Here are some points, one per row:
[ 0.70 -0.61 -0.19 -1.12 -0.45 -1.21  0.80 -0.09  0.39  0.30  0.58 -0.78  0.71 -0.12  0.95 -0.56 -1.46  0.11  0.39
  1.79  0.94  0.11 -0.14 -0.05]
[-0.76  1.72 -1.98  1.03 -0.16  2.06 -0.40  0.33  0.07 -0.48 -1.23  1.51 -1.58  0.18 -0.69  1.15  2.48 -1.94  0.15
 -1.25 -0.65  0.80  1.53  1.63]
[ 0.94 -0.24 -0.19  0.51 -0.52 -0.12 -0.09  0.33  0.76 -0.80  0.65 -2.85 -0.12  1.88  0.17  0.19 -0.29  0.26 -0.94
 -0.37  1.25  0.53  1.56  0.18]
[-0.24  1.36 -0.80 -1.17 -0.16  0.52 -0.62  0.71  0.72  1.49 -0.48  0.64 -0.92 -0.44 -0.93  1.63  0.40 -0.38  2.14
 -0.63  0.71  0.76 -0.16  0.60]
[ 0.12 -0.12 -0.07  0.72  0.58 -1.19 -0.64  0.03  0.39 -0.03  0.98 -0.53  0.35  0.91  0.92  0.20 -0.71  0.15 -1.05
 -0.79  1.21  0.30 -0.61 -0.37]
[ 0.11 -0.32  0.96  1.59  0.17 -2.30  0.50 -0.62  0.85 -1.61  1.17  0.06 -0.12 -0.08  2.16 -0.35 -0.12 -0.86 -2.32
  1.62  0.45 -1.04  0.87 -0.66]
[-0.17 -1.47  0.45 -1.69 -0.52  0.01  0.86  0.26 -0.88  1.55 -2.47 -0.58  0.15  0.88 -1.65 -0.14 -0.63  0.82  1.48
 -0.44  0.79  1.19 -1.34 -0.95]
[ 0.34  1.13  1.20  1.40  0.30 -0.38 -0.50  0.07  1.04 -0.33  0.84 -0.81 -0.49 -0.66  0.40 -0.03  0.99  0.35 -0.44
 -0.79  0.27  0.27  1.80 -0.39]
[-1.79  1.17 -3.19 -0.32 -0.23  1.40  0.06 -0.70 -1.34 -0.36 -1.48  2.07  0.04  1.35 -0.48  0.84  0.36 -2.64 -0.76
 -0.23 -1.12 -1.09 -2.32  0.32]
[-1.30  3.60 -1.64  1.62  1.21  2.79 -2.29  0.02 -0.33  0.76  0.57  2.56 -1.25 -2.32 -1.57  2.31  2.81 -1.49  0.41
 -3.59 -1.66 -0.41  0.00  1.65]
[-1.25  0.40 -0.11  0.57  0.40  1.10 -0.09  0.63 -0.74  0.53 -0.11  1.27 -0.37 -1.24 -0.27  0.16  1.37 -0.36  0.33
 -0.91 -0.78  0.18 -0.06  0.01]
[ 0.25 -0.30  0.77 -0.50  0.16 -1.14 -0.23  0.13 -0.29  0.29 -0.63  0.76 -0.28 -1.01 -0.21 -0.26 -0.60  0.56  0.81
  0.38 -0.45  0.33  0.35 -0.31]
[ 0.04 -0.03 -0.56  0.51  0.54 -0.06 -0.13 -0.44  0.09 -1.35  1.89 -0.04  0.64 -0.09  0.73 -0.39 -0.68  0.40 -1.74
  1.34  0.93 -0.36 -0.29 -0.73]
[ 1.02 -0.37  0.04  0.28 -0.17 -1.45 -0.14 -1.21  0.39 -0.38  0.64 -0.54  0.19  0.32  1.18 -0.87 -1.58  0.27 -0.89
  0.86  0.12 -0.64 -0.48 -0.51]
[ 0.33  1.88  0.75  2.40  1.05  0.93 -0.86  0.91  0.24 -2.56  0.33 -0.82 -1.16 -0.50 -0.55  0.70  0.39  0.48 -1.99
  0.44  0.78 -1.20  1.44 -0.12]
[ 0.99  0.08 -0.46 -0.30  0.06 -0.39 -1.44 -0.91  0.23 -0.09  0.83  0.95 -0.22 -2.06  0.02 -0.30  0.12  0.58 -0.53
  0.49 -0.39  0.73 -0.21 -0.42]
[ 0.56 -1.69  0.68 -0.76  0.02 -1.12  0.50 -0.44  0.19  0.34  0.04 -0.89  0.57  0.64  0.59 -1.04 -0.28  0.89 -0.14
  0.25 -0.03  0.47 -0.13 -0.59]
[-0.64  0.63 -0.65  1.62  1.63  0.32 -0.41  0.50 -1.08 -1.15 -0.54  0.92 -0.47 -0.47  0.19 -0.18 -0.29 -0.30 -1.47
  0.24  0.94  0.60  0.35  0.88]
[-2.34 -0.94 -1.90 -2.50 -0.53  0.49  1.01  0.52 -2.07  2.30 -2.10  2.15  1.22  0.90  0.57  0.49  0.02 -1.65  2.38
 -0.12 -0.68  0.78 -3.76  0.49]
[-0.36 -0.88 -0.70 -1.68 -0.67  0.51  1.14 -0.14 -1.00  0.98 -0.44  1.04  0.84 -0.56 -0.35 -0.59 -0.99 -0.45  1.88
  1.32 -0.33  0.19 -1.62 -0.04]
[ 1.33 -1.78  1.50 -1.28 -0.51 -1.21  0.39 -0.21  1.09  0.50  0.01 -2.19  0.96  1.46  0.06 -0.60 -1.42  2.11  0.22
  0.23  0.71  0.46 -0.03 -1.01]
[-0.14  0.29  0.39  0.02 -0.73  1.01  0.85  0.44 -0.17 -0.81 -0.69 -0.90 -0.53  0.68 -0.61 -0.01  0.27  0.08 -0.51
  1.33  0.31 -1.45  1.04 -0.01]
[ 0.43  1.03  0.76  2.22  0.76  0.49  0.03  0.06  0.33 -0.70  0.44 -0.76 -0.47 -0.32  0.24 -0.53  1.65  0.30 -0.99
 -1.13  0.07  0.55  1.53  1.26]
[-0.19 -2.49  0.40 -3.54 -1.77  0.09  1.01  0.18 -0.26  2.17 -0.86 -0.96  1.78  1.77 -1.21 -0.21 -1.03  0.92  3.80
  0.15 -0.77  0.43 -1.39 -0.18]
[ 0.57  1.52  0.11  0.54  0.11  0.82 -0.20  0.00  0.70  0.65  0.59  0.72 -1.05 -1.57 -0.97  0.40  0.79  0.01  0.90
 -0.17 -0.41 -0.73  0.71  0.90]
[ 0.72 -1.14  0.45 -1.54 -0.42 -1.04  0.10  0.24  0.18  1.32 -0.10 -0.90  0.91 -0.28  1.50 -0.87 -1.07  1.27  1.27
 -0.13 -0.91  0.84 -0.68 -1.09]
[ 0.60 -0.67  2.04  0.73  0.42 -0.82 -0.15 -0.90  0.94 -1.35  2.12  0.25  0.17 -0.91  0.00 -0.56 -0.06  0.25 -1.29
  0.62 -0.75 -1.88  0.21 -0.80]
[-0.39  0.24  0.46  1.45  0.29  0.48  0.77  0.32 -0.62 -2.36 -0.57 -1.03  0.07  1.46 -0.14  0.20 -0.22 -0.23 -1.69
  0.65  0.47 -1.20  0.91  0.40]
[ 0.55 -1.99  1.52 -0.82 -0.87 -0.58  0.18 -0.01  0.18  1.18  0.03 -0.31  0.44  0.22 -0.01 -0.76 -0.19  0.51  0.59
 -1.19 -1.02  0.49  0.92 -0.06]
These points spread out most along one direction. Take the direction at right angles to it along which they spread out most. Go by this last direction. How many in every 100 of the points above lie lower along it than each point below? Answers are rounded to whole numbers. More than half of the points above lie lower than the first one.
[ 0.72 -1.14  0.45 -1.54 -0.42 -1.04  0.10  0.24  0.18  1.32 -0.10 -0.90  0.91 -0.28  1.50 -0.87 -1.07  1.27  1.27
 -0.13 -0.91  0.84 -0.68 -1.09] 38
[-1.25  0.40 -0.11  0.57  0.40  1.10 -0.09  0.63 -0.74  0.53 -0.11  1.27 -0.37 -1.24 -0.27  0.16  1.37 -0.36  0.33
 -0.91 -0.78  0.18 -0.06  0.01] 28
[-0.64  0.63 -0.65  1.62  1.63  0.32 -0.41  0.50 -1.08 -1.15 -0.54  0.92 -0.47 -0.47  0.19 -0.18 -0.29 -0.30 -1.47
  0.24  0.94  0.60  0.35  0.88] 48
[-1.30  3.60 -1.64  1.62  1.21  2.79 -2.29  0.02 -0.33  0.76  0.57  2.56 -1.25 -2.32 -1.57  2.31  2.81 -1.49  0.41
 -3.59 -1.66 -0.41  0.00  1.65] 3
[ 0.94 -0.24 -0.19  0.51 -0.52 -0.12 -0.09  0.33  0.76 -0.80  0.65 -2.85 -0.12  1.88  0.17  0.19 -0.29  0.26 -0.94
 -0.37  1.25  0.53  1.56  0.18] 86
[-0.39  0.24  0.46  1.45  0.29  0.48  0.77  0.32 -0.62 -2.36 -0.57 -1.03  0.07  1.46 -0.14  0.20 -0.22 -0.23 -1.69
  0.65  0.47 -1.20  0.91  0.40] 69
[-0.24  1.36 -0.80 -1.17 -0.16  0.52 -0.62  0.71  0.72  1.49 -0.48  0.64 -0.92 -0.44 -0.93  1.63  0.40 -0.38  2.14
 -0.63  0.71  0.76 -0.16  0.60] 14
[ 0.34  1.13  1.20  1.40  0.30 -0.38 -0.50  0.07  1.04 -0.33  0.84 -0.81 -0.49 -0.66  0.40 -0.03  0.99  0.35 -0.44
 -0.79  0.27  0.27  1.80 -0.39] 72
